The rows of A fall into 3 groups, which share some directions, and each row is roughly a mix of its group's hidden directions, except one row that fits no group.
A (93 x 10):
[[  4 -10   2 -26  -3  -6   9  12   7 -10]
 [ 14 -12  -6  12   2  21  -4  10  10   6]
 [  4 -15  -5   8  18   0  22   1  10  -1]
 [ 15   6  -7 -17  -5  11 -13  14  -5 -10]
 [ 17   5 -16   7 -13  14 -15  -9   0  -1]
 [ -5  -6   4  28 -12   5  11  -2   5  10]
 [  5 -15 -19  19   5  -4   6  -2   7 -12]
 [-14   2  12  10  13  16 -10  -2 -11  12]
 [ -8   1  11  18   0  17   4  -2   1  21]
 [ -7  -5  -6  28   5  -2  17  -2  -3  -5]
 [-12  18  -1   0   6  -5 -16 -10 -18   5]
 [  6  -3  13  20  11   8  14   4   4  15]
 [  3  -8  -8  15   2 -16  17  -2  11 -14]
 [  4   2  -6  -7 -13 -12 -21  -9   7 -16]
 [  9  25  -6  -5   0   6 -17   0 -11  -3]
 [ -5 -14  -1   8   9 -14  26   1   4  -4]
 [  0 -20 -16  11   7  -5   9   5  10 -13]
 [ -6 -12   2  -3  10 -24   3  -1   8 -18]
 [ 14  11 -12 -14 -15  16  -8   5  -4   5]
 [-14  -9  11   8  14  -8  21   4   3   6]
 [  8  15   1  14  -8   8  -9   4  -8 -21]
 [ -3   8 -12  28 -13  -3   3  -7  -1  -3]
 [ -4  20 -14  14  -5  -4 -12 -10 -11  -7]
 [  9  -3 -11  28   1   5   9   0   4 -11]
 [  2   4  11  27  -1   3  14   5   5  10]
 [ -3  11 -14  26  -4  -1   0  -6  -8 -11]
 [  9  -2 -19   6  -9 -17  -2  -9   8 -16]
 [  6  18 -18   1  -7  -8 -15  -5  -3 -13]
 [  7 -17  -4  19  20   5   8  -5   3  -1]
 [  1  -5  -2  25  12  -4  19  -1   1  -7]
 [  6  16   1  -6 -11  13 -24  -4  -5   0]
 [ 13  -7   1 -23   7   4   3  17  -7 -10]
 [ 14   9  -1 -26  -4   8 -13   3  -7  -1]
 [-12   1   3  11 -11 -21 -10 -11   8 -11]
 [-11  22  -2  -4  -9 -13  -9 -12  -9  -5]
 [  7  -5  -8 -27   3   3 -19  -5   3   1]
 [-17  -5   0  -7 -10 -22   8  -8   1 -12]
 [ 20  -8  -8  -9  17   1   2   8   9 -15]
 [ -6  -4 -13  22  -4 -15  14  -4   6  -5]
 [  5  12   0 -25  -7   3  -3  17  -7   8]
 [ -8   3   3  29 -10   6   2  -8  -2  12]
 [  9 -15   0   4  23  13 -10   0  -7  -8]
 [ -1 -11   2 -10  28  -1  10  -2   5  10]
 [  1  10   0 -21   2   6 -23  -8  -8   3]
 [  0 -15  13  -7  12   8  10   0  11  19]
 [ -4   8   2 -32   1  -1 -10  -1  -4   1]
 [  7  14  -5  18   0   8 -19  -5 -11  -7]
 [  8  21 -10 -13  -1   7 -18   2 -10   3]
 [  0   5   3  -4  -6  23 -11  15 -10  13]
 [  8  14  -7 -20   6   5 -19  -2 -11   0]
 [ 10   6  12  17   6  22  -2   9  -7   3]
 [-20   2   4  12   8 -16   3  -4 -15  10]
 [-11   9   9  11 -20   2 -10  -6  -6  16]
 [ 16   9 -21  -4  -9  -6  -9  -4  -7 -15]
 [ 13  -9   0 -23  -6   5   6   9  16  -5]
 [ 15  -5 -17  -7   6 -10  -7  -2  -2 -21]
 [ 21   7 -19  -7 -10  -7  -6  -8   2  -9]
 [ -5  12 -12   7   0 -10   4   7 -21 -16]
 [  9 -21   4  -3  -3  10   9  17  13   9]
 [ -2   7  16   1   4  21  -2   0  -8  20]
 [  5   9   1 -23  -5   7 -22  -2  -5   4]
 [ -2  20  -4  -4 -13  -2 -22  -5 -11  -3]
 [ 12 -16  -4  14  12  -2  15   1  16   4]
 [ 15   0  -1 -26  -7  -2 -13   3   9  -3]
 [  8   6 -11 -24   3  -8  -7   5  -1 -17]
 [  1  -4   9 -21   7  15 -15   1  -9  11]
 [ -6   8   0 -25  -1   2 -18  -6 -12   2]
 [-14   2   5  25   1 -15   1 -11  -3  -5]
 [ 13  -3 -13  20  13   1  15   6   7   1]
 [ 16   2 -11   8  18   5  -5   2  -3 -21]
 [  8 -12 -12  13  18  -3  18   3   5  -1]
 [  5   6   6 -26   1  15  -6  11  -9   6]
 [  2   6   3 -29  -5   0 -13   9  -5  -9]
 [-18  -3  22   9   9   1   8   0   1  14]
 [ -1  -4  11 -18  15   1  -7  -4   4  21]
 [-14  13  -2  11  -2 -15   6 -14   2  17]
 [ -3   2   7   3 -31   4  -2  -2   8  12]
 [ 22  -3 -17  -9  13   6   0   4  -9 -10]
 [-12  19  -7  16 -11  -2 -11 -11  -7  -6]
 [-15   0   6  24   2 -17   3  -9   0  -5]
 [ -4 -15   6   1   4   5  18  12   5  21]
 [ -7   8  -7  20   6 -11   1 -22   3   4]
 [ 20  -7 -19  10  -2  17  -7  -5   4   0]
 [-13  -7  -3  21 -10  -1 -17  -4   5 -12]
 [  2   6 -16  10 -23 -14   4  -1   7  -8]
 [ -3   2   8 -20   7  15  -7  16 -14  -1]
 [ 19 -11  -6   8   7  -4   9   5  13 -19]
 [ 12  13  -6 -11   6  13 -22  -2  -6   2]
 [  1 -14   9 -20  21   4   8   7   2   0]
 [ 13 -13  -5 -12  12 -13  15   3  13   3]
 [-14  -1  13  22  -2   6   1  -4 -10  15]
 [-14   2  11  20   2 -10   4 -20   1   2]
 [ 18   2  -3 -23  -4  16  -9   3   1   6]]
One row of each group comes first, with its name. Which group is each row after those in?
[-14  11  -7   3 -26 -12   2  -6  -1   2] | Y
[ 19  -8 -17 -11  -4   4  12   2  16   5] | B
[ -9   9   7  20 -13   7  -2  -1   4  19] | V

[-12   3  11 -16 -18   2 -15  -5   1  12] | V
[ -5   6  -5 -12  -4 -23  -1   5  -6 -20] | B
[ 17   7  -7 -16  -5   6 -13   6   2 -19] | Y
[-4 -1 -1 33 -8  2  7 -4 -2  3] | Y
[  5  14  -7 -23   3   2 -15  -1  -5  13] | V
